In the rows, zero is written as 128.
Each path below is one point turned by a fixed rotation once a step. After each direction that follows a path, write how fast that rotation turns it, in degrees each step (0 if it stays still).
Each turn is a multiple of 5 degrees from 10 to 175, or 0.
Each row of a path follows its step; steps can be skipped.
Path 1:
step 0: [120,121,123,122,126,108,135,135,137,112,139,130,112,145,93,113,138,175,148,96,112,135,131,138,128,119,114,123,111,128,127,148,141,116,121,129,122,128,136,123,112,123,146,136,94,144,125,143,135,145,110,125,126,127,134,128]
step 1: [105,99,138,133,142,134,150,108,143,118,117,141,112,121,146,123,113,124,137,138,152,120,108,109,141,101,106,144,141,120,98,129,123,127,126,133,126,135,125,128,148,146,151,114,125,132,108,119,143,142,129,127,140,128,97,139]
step 2: [103,136,123,149,96,120,147,149,136,143,110,130,142,129,131,165,139,96,127,123,132,145,142,130,117,115,133,142,128,139,150,120,154,145,143,126,126,115,136,121,121,129,138,145,147,113,125,125,136,132,150,144,130,115,113,118]
step 3: [107,136,112,132,127,98,114,152,135,145,154,132,119,115,116,128,115,146,128,145,116,117,145,128,141,158,133,115,127,128,119,122,143,135,139,121,119,131,97,125,93,107,123,130,112,150,124,145,147,127,107,126,116,125,119,128]
step 4: [117,134,104,102,137,116,120,132,126,121,97,139,147,120,149,82,142,136,119,138,128,126,126,128,143,125,115,119,137,133,98,103,108,137,123,124,124,131,135,148,142,158,130,137,116,121,127,123,130,144,128,104,140,127,114,124]
step 5: [131,134,140,143,102,146,125,134,162,106,133,146,145,123,133,121,129,123,123,107,118,161,119,146,127,114,144,137,116,153,107,136,136,124,123,128,113,89,153,117,141,119,131,139,135,126,147,130,133,127,141,136,109,125,120,137]
step 6: [125,105,134,138,137,121,129,104,135,128,136,121,135,142,113,150,118,140,129,143,125,111,141,131,140,146,123,151,126,150,113,136,129,127,144,135,111,134,111,102,144,134,121,134,128,142,103,162,152,101,112,133,117,105,139,103]
step 7: [125,146,122,132,112,108,148,123,139,139,97,118,151,128,144,105,116,128,131,144,128,119,137,116,134,116,116,127,120,113,156,120,146,135,101,113,134,135,112,129,152,142,132,119,98,112,117,104,119,115,108,124,128,130,126,102]
step 8: [134,107,154,129,103,111,145,144,140,122,161,143,136,130,122,120,129,134,132,106,136,146,126,145,129,133,135,108,159,134,131,100,146,121,124,117,114,113,128,167,128,113,151,127,130,118,152,133,125,134,119,137,131,139,125,125]
Directions:
[128,130,134,133,124,129,133,127,124,121,125,128,127,132,130,127,133,133,124,131,130,123,121,128,135,129,127,131,126,134,130,130,134,129,131,136,122,132,124,126,125,128,130,126,130,128,120,119,123,130,129,135,124,129,129,127]	70
[133,123,128,135,139,126,130,133,130,127,128,129,136,130,132,122,135,130,139,128,124,128,126,126,126,124,125,127,126,126,125,126,131,128,134,124,126,123,129,129,128,128,130,125,134,124,126,131,122,130,124,127,128,132,128,136]	95
[129,128,123,132,132,126,119,126,135,133,126,125,122,126,125,127,131,132,129,136,135,119,125,126,120,128,122,127,127,127,122,130,128,130,125,129,125,127,130,133,133,125,129,129,120,124,127,124,125,130,131,132,129,129,129,123]	120
[126,129,133,126,131,131,128,122,131,126,137,120,131,136,124,128,127,131,134,127,136,127,132,135,134,122,129,128,128,129,133,129,134,127,121,128,129,128,127,125,135,131,131,124,127,123,131,128,124,126,124,123,129,130,132,124]	45
Path 2:
step 0: [156,116,136,131,131,138,130,114,140,133,142,117,147,114,118,131,137,146,131,113,130,130,129,139,132,158,124,121,156,135,146,106,138,159,127,148,128,120,135,128,111,144,134,93,139,133,101,151,133,131,120,118,113,113,122,131]
step 1: [138,139,120,102,119,130,116,97,127,115,148,108,142,111,123,140,107,133,129,122,127,144,128,126,154,137,121,110,106,114,134,119,114,130,146,125,122,114,128,122,125,153,146,135,121,151,135,123,102,159,118,133,132,108,118,136]
step 2: [132,130,132,122,100,125,147,109,100,124,145,127,147,110,132,144,139,140,126,98,136,138,107,137,146,129,117,134,127,149,136,117,139,150,142,101,136,131,117,121,128,121,112,112,116,133,120,151,147,145,133,136,103,133,125,119]
step 3: [158,115,103,121,117,136,136,112,133,129,161,115,123,125,138,113,140,142,130,135,113,133,146,145,138,133,107,133,130,108,109,136,140,143,134,126,133,131,116,135,113,131,138,110,141,159,120,136,123,161,101,124,137,139,116,120]
step 4: [138,115,139,119,114,117,112,120,137,124,147,128,125,112,142,136,103,153,141,113,125,154,124,112,122,138,126,133,132,148,150,122,161,151,136,135,121,109,127,158,139,137,122,125,112,145,123,137,116,143,121,139,108,121,106,136]
step 5: [143,123,138,116,113,142,139,116,105,125,128,125,144,116,132,141,133,128,135,119,111,128,127,134,119,134,115,121,94,108,106,109,137,134,158,115,117,106,126,136,100,118,124,113,129,132,131,121,109,149,131,113,111,118,102,105]
step 6: [136,106,122,128,103,143,125,120,112,117,147,125,128,114,150,129,115,143,109,127,145,152,131,129,121,135,100,149,118,136,142,133,139,151,116,123,156,131,123,120,144,110,142,109,111,120,136,121,127,155,107,107,122,123,124,116]
step 7: [130,124,140,99,128,146,122,123,99,155,150,134,110,129,137,104,114,135,134,110,110,126,141,118,133,133,125,128,126,106,119,134,129,146,128,155,131,113,126,143,130,125,126,108,111,147,119,149,126,149,139,132,117,140,103,107]
step 8: [122,105,128,119,95,139,111,123,130,118,93,121,146,134,137,150,125,135,136,130,125,143,134,119,115,147,115,108,114,133,142,132,141,153,126,144,146,124,123,137,118,111,132,114,138,163,135,118,130,146,136,129,114,128,103,128]
Directions:
[130,125,124,133,129,127,126,131,132,130,127,124,130,130,124,133,135,134,130,129,130,128,133,122,125,128,130,127,116,129,125,137,127,133,127,127,133,134,126,125,127,134,135,130,132,128,124,125,121,135,127,125,128,127,133,128]	145
[130,125,127,125,124,129,123,124,125,127,119,129,121,130,131,130,129,128,127,126,130,126,122,126,132,125,145,121,127,129,129,133,129,129,132,123,121,123,130,129,127,126,132,129,124,131,127,130,127,130,130,125,128,125,125,133]	110
[130,129,129,131,130,131,122,122,125,122,133,130,131,123,120,130,130,127,127,127,130,129,121,126,125,130,130,133,120,122,133,129,123,126,128,123,126,123,123,119,127,128,126,123,122,122,133,124,127,122,126,127,131,122,127,124]	85
[130,124,124,128,124,126,123,130,127,132,136,129,125,131,127,123,130,127,132,130,126,127,129,136,130,128,125,123,138,130,131,135,128,132,129,131,126,129,134,123,129,129,129,131,126,124,128,123,126,124,118,119,126,122,128,125]	120
